In the rows, zero is written as 128.
Z: rows in a few groups, each row roughly a mix of its group's directions:
Z (139 x 10):
[[129 149  94 174 111  80 149 122 105 143]
 [181 146 156  99  95 153 153 126 145 133]
 [140 170 122 102 108 167 149 151 145  88]
 [160 136 110  86  98 159 169 130 126 156]
 [123 165 119 131 152 175 159 113  90 103]
 [142 141 126  96  88 158  74 148 143 123]
 [123 175  93 163 148 155 163 130 139 111]
 [177 113 112 120 163 115 152  99 108  92]
 [ 83 101  82 148 115 141 152 137  95 116]
 [105 141  99 119 182 102  86 117 108 129]
 [167 129 105 156 152  87 124 174 141 136]
 [137 126 110 148 134  76 162 158 169 139]
 [114 151  99 139 152 187 152 131 159 119]
 [127 113 128 163 128  69 169 154 113 121]
 [ 99 125 115 117 129 136  68 131 139  79]
 [127 160  73 107 149 112  93 106 112 144]
 [141 159 142  79 149 184 132 141 128 121]
 [ 91 136 146 145 122 149  68 160 140 116]
 [139 124 136 137 154 151 164  64 142 146]
 [126  82 112 132  80 112 143  87 119 152]
 [163 118 160  84 111  86 105 122 110 112]
 [129  85 125 146 101 131 107 136 171  81]
 [ 83 125 177 116 126 130  78 126 130 109]
 [185 140 132 130 145 150 164  98 113 157]
 [122 161  72 150 119 132 166 157 141 115]
 [ 97  83 155 164 116 141 157 112 128  95]
 [102 103 101 140 192 124 122 123 144 157]
 [110 121 182 166  99 136 117 129  92 149]
 [140 122 168  84  78 152 127 102 124 128]
 [176 109 120 130 150  88 162 140  95 111]
 [120 109 145 130  79 172 132 104 160 100]
 [175 156  87 116 144 141 103  95 109 114]
 [110  90 104  88 116 120  91  89 113 143]
 [168 146 116 109 118 145 171  96 123 169]
 [162 127 146 130 150 175 120  81 108 154]
 [130  95 130 150  85 165  86 128 102 142]
 [178 181 110 122 120 162 141 134 141 142]
 [156 109 135 153 154  82 173 150 112 123]
 [101 125  74 148  90 115 152 133 137 163]
 [156 101 133 145 137 106 184 163 137 154]
 [109 139  81 151 120 172 159 117 160 137]
 [ 66 102 156 133 125 131  91 130 123 101]
 [180 106 145 149 174 104 120 112 122 106]
 [151 169 160 158 147 117 114 110 177 122]
 [ 97  83 149 140 146  90 109 110 144 163]
 [ 71  92 152 154 123 133 134  94 138 146]
 [105 158 136 126 163 188 155 109 138 130]
 [127  85 125  77  98  90 113 120 138 143]
 [175 117 136 114 125 139 101 134 185 154]
 [187 128 146 103  93 136  98 144 103 133]
 [134 157 188 107 104 122 131 170 140 129]
 [171 123  82 135 119 103 150 162 112 157]
 [135 152 141 116 201 106 132 111 108 127]
 [136  90 131 155 170  80 149 130 122 103]
 [114 139 166 158  86 168 126 161 120 109]
 [115  66 115 132 124 102 171 124 107 144]
 [ 51 118 133 128 154 126 139 104 136 130]
 [ 77  97 129 178 122 113 148 153 127 117]
 [ 98 119 109 148 138 106 152 113  68 101]
 [ 95 130 176 125 132 105 125 141  83 163]
 [170 144 116 131 133 159 104 188 118 124]
 [161 120 150 122 146 154 165  84  91 119]
 [137 128 142 163 169  87 158 163 149 135]
 [120 152 123 161 174 123 124 176 110  99]
 [169 153  96  93 122 159  92 119 120 107]
 [176 148 132 118 134 163 165  90 114 149]
 [ 83 105 125 128  71 152 141 130 144 154]
 [ 73  96 170 103 118 114 127 113 124 152]
 [124 134  72 134 148 128  86 151 167 124]
 [ 83 137 122  99  97 162 107  91 149 140]
 [129 100 105 132  68  94 152 122 144 150]
 [ 67 103 151 158 145 119 122 113 159 116]
 [100 134 142 166 103 120 150  84 172 128]
 [124 112 163 169 140  84  89 115 141 108]
 [ 99 169 123 116  86 130  82 156 134 141]
 [150 107 157 161 143 101 135  75 152 114]
 [ 89 121 140 125 129 124 130 130 127  52]
 [152 107 156 127 146 146  97 131  70 104]
 [178  80 140 127 142 118 143 158  96 118]
 [126 115 148  84 124 131 129  71 156 157]
 [ 91 125 147 146 114 130  75 172 132 149]
 [161 128 138 146 114 173 182 149 140 112]
 [ 93 138 141  97 185 161 130 107 127 114]
 [164 165  80  93 105 142 113 128 144 141]
 [138 100 123 116 122  65 125  80 134 118]
 [ 98 152 102  97  87 144  87 139 152 129]
 [ 96  92 131 181 120  84 114 142 129 126]
 [ 85  94 100 139  89 144 132 146 161 145]
 [143 103 117 112 150  69  96 108 109 149]
 [181 153 146 146 154 155 117 151 132  93]
 [169 131  99 133  79 140 176 122 121 123]
 [192 137 106  92 152 128 113 117 113 150]
 [128 113 105 173 142  85 128  98 109 165]
 [101  78 154 159 168 110 117 105 125 123]
 [158 139 165  96 144  90 173 117 135 119]
 [101 144 133 122 120 176  68 117 144 119]
 [ 87 148 164 161 121 134 153 161 148 100]
 [157 173 112 112 173 134 100  93 135 122]
 [111 117  91 149 184 118 134 119 166 107]
 [ 93 127 109 126  72 131 147 148 122 171]
 [118 110  82 151 164  88 160 107 129 124]
 [123  87 132 103 182 117 110  93 146 140]
 [ 86 116 166 174  99 109 135 111 108 137]
 [117  85 136 170 129  88 115  90 141 113]
 [131 113  78 147 102 160 155  89 108 133]
 [164 109 149 140  95  90 175 136 108 124]
 [ 77 142  92 136 129 164  92 127 103 114]
 [116  89  89  90 118  91 116  96 123 141]
 [145 123 141 143 126  76 172 147  94 103]
 [147 148 191  85 132 127 118 136 155 135]
 [148 127  75 142 147  93 100  96 103 126]
 [135 158 143 112 100 111 198 133 129 122]
 [160 117 164 127  98 175 136 111 143 164]
 [176 152  84 105 167 113 135 107 131 125]
 [130 132 143 138  61 146 141 172 140 134]
 [ 79 158 159 123 151  98 120 167 122 112]
 [125 130 186 110 181 142 114 135 139 108]
 [174 126 101  88  94 136  98 122 156 121]
 [143 165 147 106 171 104 140 151 117  86]
 [171 127 148  97 116 150  71 141 138 120]
 [131 157 110  82  74 152 144 109 138 123]
 [109  84 126 172 140 103 137  87 121 103]
 [106 128 178  99 108 163 142  93 154 124]
 [ 89 114  71 143 141 104 139  97 110 138]
 [125 130 103  96 182 113 105  97 163 125]
 [132 107 157 151 156 119 111 155  95  76]
 [ 76 111 107 134 150 133 134  76 134 154]
 [ 92 149  97 117 140 139  87 144 176 139]
 [ 81 128 137 160 141  88 153  90 115 143]
 [ 83 140 115 109 109 127 127 129 152  66]
 [101 128 107 109  94 114  74 167 132 140]
 [139 164 139 124 175 168 121 167 129 104]
 [160 126  92 132 138 110 113 163 156  79]
 [139 111 153 115 175 117  86 158  99 106]
 [174 122 123 178 116  99 158 148 148 139]
 [146 111 182 135 120 126  95 153  83 114]
 [148 130 176 128 160 105 108 108  82 146]
 [161 127 135 159 133 112 146 197 134 137]
 [ 81 111  95 122 138 150 175 151 109 137]]
the three rows of each list that fit no group, in list order (the others fit one group, some only roughly):
  * z184: [126 162 112  76 100 151 109 118 109  93]
  * z986: [161 158 145 137 110 132 126 180 109 170]
  * z91: [161 129 120  69 136 134 115  85 101 135]
  * z342: [ 97 177 110 124 113 166  98 141 129 160]
  * z76: [176  84 112 114  86 115 123 105 109 127]
  * z988: [154 141 134 121 164 120 184 159 111 155]
  * z242: [ 84 107 122  98  87 108  94 110 108 144]
  * z494: [180  87 109 109 123 113  94 111 111 109]
  * z877: [141 179 138 101 143 156 167 122 164 130]
  * z538: [116 123 140 140 169 156 192 128 148 123]
  * z755: [136 154 175 123  76 131 121 137 166 144]
  * z8: [138  98 153 104 128 131 167  88  82 124]
  * z344: [ 91 126  80 145  93 105 114 113 161 143]
 -> z342 z988 z344
  * z517: [136  93 157 155  93  90  90 148 122 120]
  * z128: [111 120 147 182 146 111 146 147 165 163]
  * z834: [ 82 132  75 138 145 117  96 147 118 105]
  * z292: [ 93 150 116 180 151 146 100 104 154 133]
  * z238: [162 112 153 107  99 173 100  99 113 145]
  * z662: [142 162  90 124 146  91 135 177 108 115]
  * z254: [108 144 140 147 116  63 137 154 113  98]
  * z639: [130 111  81 115 124 185 113 157 106 122]
  * z685: [126 155 129 108  88 128  63 106 129 122]
  * z39: [169 100 153  91 111 144 112 114  95  99]
  * z203: [173 108 153 109 157 166  97 102 133 117]
  * z131: [163 142 168 139 168 151  94 159 124 119]
  * z239: [121 137  84 100 144 182 106 149 149 126]
 -> z292 z639 z239
  * z365: [157 154 101 154 119  93 158 152  87 114]
  * z855: [ 92 112 124 131 179 161 126 137 171 111]
  * z110: [129 144 130 112 205 142 122 155 118 129]
  * z925: [143 137  70 145  98 120 158 160 152 122]
  * z230: [168 127 108 152 144 117 120  65 122 108]
  * z404: [ 96  90 112 113 164 135  91 112  92 143]
  * z286: [202 145 105 152 126 118 132 112 141 120]
  * z293: [144  86 106 138 150  72 102 148 114 119]
  * z590: [140 139 126 131 146 111 122 193  80 123]
  * z52: [130 129  94 168 107 127 122 176 110 168]
 -> z365 z404 z590
  * z317: [117 148 110 169 172 139 160 100 121 160]
  * z731: [110 131 137  86 137 110  84 145  79 112]
  * z849: [128 156  89 159 155 161 102 115 154  98]
  * z231: [ 87 106 105  75 150 118 123 110 102 148]
  * z112: [128 105 184 136 100 125  83 114 139 104]
  * z798: [101  87 167 116 105 120 144 150 118 172]
  * z941: [ 87 120 149 164 135 131 102 134 159 175]
  * z343: [103 130 153 166 125 193 138 110 131 136]
  * z67: [138 104 110 167 136 116  83 157  90 107]
  * z726: [ 99  69 128 130 123 126 148  84 105 112]
  * z788: [149 154 116  69 111 133 124 168 134 102]
  * z520: [115 141 142 145 108 103 126 203 130 128]
 -> z731 z849 z798
  * z222: [ 95 119 171 164 121 112 152 170 112 144]
  * z912: [120 134  97  70 139 116 103 129  88 150]
  * z565: [131 149  90 122  69 150 113 150 111 104]
  * z617: [ 94  93 122 113 123 106  74 146 110 100]
  * z186: [191 126 100 102 132 139 116 130  86 127]
  * z656: [147 138 156 189 127  92 144 145 102 129]
  * z766: [144 114  99 114  74 125  99 102 143 164]
  * z42: [129 136 111 100 184 168 126 106 157 112]
  * z169: [168  97 115 121 157 103 108 130  78 109]
  * z961: [105 131 163 144 135 187 114  88 135 132]
  * z345: [ 78 154 104 119 125 150 148 177 138 147]
  * z373: [125 130  80 170 125 121 154  98 154  96]
  * z532: [ 89 125 130 152  88 129 112  79 149 155]
  * z458: [163 130 141 122 107 164 108 156 147  76]
  * z301: [107 165 140 156 171 159 126 110 144  91]
 -> z656 z766 z532
  * z795: [ 70 133 140 125 170 160 140 155 140 116]
  * z20: [144  89  76 163 140 132  89 133 122 118]
  * z329: [120  89 121 115 149 107 154  72 121  98]
  * z135: [ 72 142 133 124  87 116 162 149 154 138]
  * z750: [172 132  80 105 132 120  79 138 128 140]
  * z773: [ 76 135 110 124 111  87 119 101 166 144]
  * z843: [124 154 175 150 135 176 158 107 135 145]
  * z263: [ 92 101 156 156 125 127 134  90  91  96]
  * z391: [126 116 124 165 101 133 139 198 121 117]
  * z104: [100  96 124  97 180 128 159 106 119 149]
  * z113: [127 128 111 115 117 141  51 152 123 141]
  * z868: [121 159 161 114  86 144 162 152 155 152]
  * z41: [155 119 134 137 135 202 119 140 151 112]
  * z261: [117  96 152 157 127 104 177  92 126 103]
  * z19: [147 150 152 169 151 138 183 128 134 152]
 -> z773 z263 z261
  * z482: [ 69 132 141 108 110 153 152 114 123 170]
  * z382: [124 150 135 126 153 181  77 149 145 141]
  * z190: [133 125 146 117  71 152 134 102 176 135]
  * z124: [157 100  82 164 146 102 157 118 110 115]
  * z908: [185 121 143 162 172 132 117 136 105 120]
  * z762: [152 100 105 157 165 122 139  98  93  95]
  * z328: [175  99 143 140 147 119 152 113 161 169]
  * z273: [104 120 170 129 123  83  85  99 142 139]
  * z603: [122 144 168 153 167 129 140  88 158 156]
  * z521: [125 117 114 160 132  82 164  87  97 132]
  * z659: [166 135 149  83 164 106 110 130 130  90]
 -> z190 z603 z521
  * z470: [147 128 130  70  89 137 119 168 120 149]
  * z157: [ 90 153 107 149 158 138 114 146 120  74]
  * z968: [141  79 121 139  85 108 145  95 139  96]
  * z508: [145 115 185 143 149 170 104 118 130 104]
  * z936: [123 173 147 132  77 125 160 151 158 125]
  * z156: [ 85 122 132 126 188 129 133 106 121 166]
  * z583: [ 82 114  85 107 100 132 109 130  87 131]
  * z853: [177 106 102 126  86 141 109 125  91 112]
  * z691: [124 147 163 121  95 184 125 133  88 126]
  * z316: [162 152 158 100 157 123 136 151 179 132]
  * z541: [105 162 103 188 121 109 144 143 153 132]
 -> z157 z968 z936
  * z114: [173 106 115 167 141  98  91 147 112 114]
  * z680: [159 132  86 132 189 140 118 107 133 110]
  * z681: [109 178 111  90 114 157 135 110 113  93]
  * z515: [ 83 157  96  95 128 149 145 142  89 127]
  * z525: [139  96 151 118 150  90  96 119 153  83]
  * z744: [157 168 122 116 116 119 177  96 158 146]
  * z361: [185 136 120 131 180 108 143 139 152 121]
  * z466: [121 108  98 124  84 145  90  89 152 109]
  * z620: [103 158 141 145 139 145 199 125 123 132]
  * z915: [153 142 161 178 146 105 123 102 102  98]
 -> z515 z744 z466
  * z632: [138 155 101  81  76 120 154 144 132 123]
  * z924: [ 73 130  98  99 132 146  93 139 139  98]
  * z910: [173 111 113 134 156  93 157 130 119  84]
  * z815: [123 133 134 114 197 163 161 132 132 119]
  * z969: [160 145  88 115 113  86 159 144 133  93]
  * z144: [162 125 130  75 173 116 120  95 125 142]
  * z724: [184 101 102 131 108  94 100 117 117 147]
  * z930: [143 177 108 117  87 149 113 121  87 112]
  * z615: [101 145 133 100 107 164 157 105 165  93]
  * z942: [109 117 198 129 109 111 122 101 102 123]
  * z805: [ 97  96 157 121 131 103  77 113 136  95]
 -> z924 z930 z805
